data =
[[143 114 116 133 120]
 [120 157 149 122 117]
 [153 147 116 150 114]]
data[0][-5]: 143
data[1][-1]: 117
data[-1][-4]: 147
data[-2][2]: 149
data[:, -3]: [116, 149, 116]
data[-2][3]: 122

x = [124 124 132 115 132 137 132 132 130 126 127 136 106]
x[-13] = 124
x[9] = 126
x[4] = 132
x[2] = 132
x[-5] = 130

m = [120 152 128 127 126 150 116 129 128 123]
m[0]: 120
m[2]: 128
m[4]: 126
m[7]: 129

arr =
[[120 124 129 130 129 127 123 140 131 132 139 119 108 119 125]
 [132 138 132 122 121 131 130 119 133 128 138 128 129 118 122]
 [128 128 118 135 120 123 122 133 136 130 133 117 135 155 123]
 [132 130 131 127 116 121 119 135 129 131 128 130 125 132 107]
 [121 131 134 117 119 135 131 112 135 114 133 125 110 126 116]
 [117 127 119 137 139 141 134 126 120 131 135 124 121 124 140]
 [121 128 125 133 116 136 118 125 135 146 143 132 131 140 130]
 [137 132 129 133 140 126 136 142 136 113 127 124 123 134 118]]
Rows and columns are counted from 0.
(0, 0) => 120
(5, 7) => 126
(6, 3) => 133
(1, 12) => 129
(5, 9) => 131
(2, 8) => 136
(0, 10) => 139
(4, 4) => 119
(5, 12) => 121
(4, 0) => 121
(3, 11) => 130
(2, 7) => 133
(1, 5) => 131
(0, 12) => 108
(0, 2) => 129
(7, 1) => 132
(7, 0) => 137
(2, 13) => 155
(0, 8) => 131
(4, 5) => 135
(5, 6) => 134
(7, 7) => 142
(6, 2) => 125
(6, 5) => 136
(5, 11) => 124
(1, 0) => 132
(6, 1) => 128
(7, 6) => 136
(6, 13) => 140
(6, 14) => 130
(2, 0) => 128
(3, 14) => 107
(4, 3) => 117
(3, 3) => 127
(2, 9) => 130
(1, 9) => 128

B =
[[123 127 143 116 119 120 137]
 [132 135 134 134 117 131 127]
 [136 127 117 138 135 131 134]
 [126 133 124 119 120 129 129]
 [128 127 147 132 122 135 112]
 [134 124 139 136 124 133 111]
 [131 127 150 139 119 137 120]
 [132 117 124 136 140 123 118]
 [128 123 116 138 122 122 128]
 [126 116 128 124 141 117 117]
 [135 128 120 141 130 129 129]
 [123 127 142 115 121 121 126]
 [125 133 122 116 118 127 129]
 [123 116 121 119 131 112 118]]
B[0, 0]: 123
B[:, -4]: [116, 134, 138, 119, 132, 136, 139, 136, 138, 124, 141, 115, 116, 119]
B[-13, 6]: 127
B[-1, 6]: 118
B[10, 2]: 120
B[-3, -3]: 121
B[-7]: [132, 117, 124, 136, 140, 123, 118]
B[:, 2]: [143, 134, 117, 124, 147, 139, 150, 124, 116, 128, 120, 142, 122, 121]
B[:, 6]: [137, 127, 134, 129, 112, 111, 120, 118, 128, 117, 129, 126, 129, 118]
B[-1]: [123, 116, 121, 119, 131, 112, 118]
B[-1, 4]: 131
B[-9, 3]: 136
B[3, -2]: 129
B[-13]: [132, 135, 134, 134, 117, 131, 127]
B[11]: [123, 127, 142, 115, 121, 121, 126]
B[-2, -2]: 127
B[8, -1]: 128
B[2, 3]: 138
B[12]: [125, 133, 122, 116, 118, 127, 129]
B[0]: [123, 127, 143, 116, 119, 120, 137]
B[5, -3]: 124
B[:, 0]: [123, 132, 136, 126, 128, 134, 131, 132, 128, 126, 135, 123, 125, 123]
B[-7, 1]: 117
B[:, 1]: [127, 135, 127, 133, 127, 124, 127, 117, 123, 116, 128, 127, 133, 116]
B[-10]: [128, 127, 147, 132, 122, 135, 112]
B[-11]: [126, 133, 124, 119, 120, 129, 129]
B[-8, 3]: 139
B[3, 6]: 129
B[-6, 1]: 123
B[1, -6]: 135
B[9, 5]: 117
B[7, -5]: 124
B[8, -2]: 122

a =
[[112 107 130 131 122 144]
 [127 148 139 114 109 137]
 [155 114 142 105 111 118]
 [120 134 116 107 114 153]]
a[0][-6] -> 112
a[3][1] -> 134
a[-3][-3] -> 114
a[:, 5] -> [144, 137, 118, 153]
a[1] -> [127, 148, 139, 114, 109, 137]
a[1][-6] -> 127
a[-1][4] -> 114
a[-4][5] -> 144

X = [141 134 124 149 153]
X[0]: 141
X[1]: 134
X[3]: 149
X[4]: 153

A =
138	128	128	110	114	126	119	130	132	122	122	134	112	148	120
137	126	128	120	111	123	118	139	129	126	123	138	126	132	111
128	129	119	105	104	105	107	136	118	128	104	135	122	119	105
121	135	120	128	126	120	122	121	118	128	129	118	127	128	131
118	137	124	124	126	122	124	126	126	125	120	126	131	127	134
119	142	114	121	114	111	110	137	119	124	124	131	120	132	134
123	139	111	127	122	118	127	126	122	106	119	127	125	129	136
Rows and columns are counted from 0.
(0, 0)	138
(5, 11)	131
(1, 12)	126
(0, 3)	110
(4, 10)	120
(3, 1)	135
(5, 2)	114
(1, 2)	128
(0, 7)	130
(6, 1)	139
(0, 9)	122
(1, 3)	120
(2, 14)	105
(5, 14)	134
(3, 4)	126
(6, 9)	106
(4, 2)	124
(5, 10)	124
(3, 3)	128
(1, 4)	111
(4, 14)	134
(1, 8)	129
(6, 12)	125
(2, 10)	104
(6, 6)	127
(5, 13)	132
(4, 9)	125
(0, 11)	134
(1, 5)	123
(0, 1)	128
(0, 4)	114
(2, 6)	107
(3, 2)	120
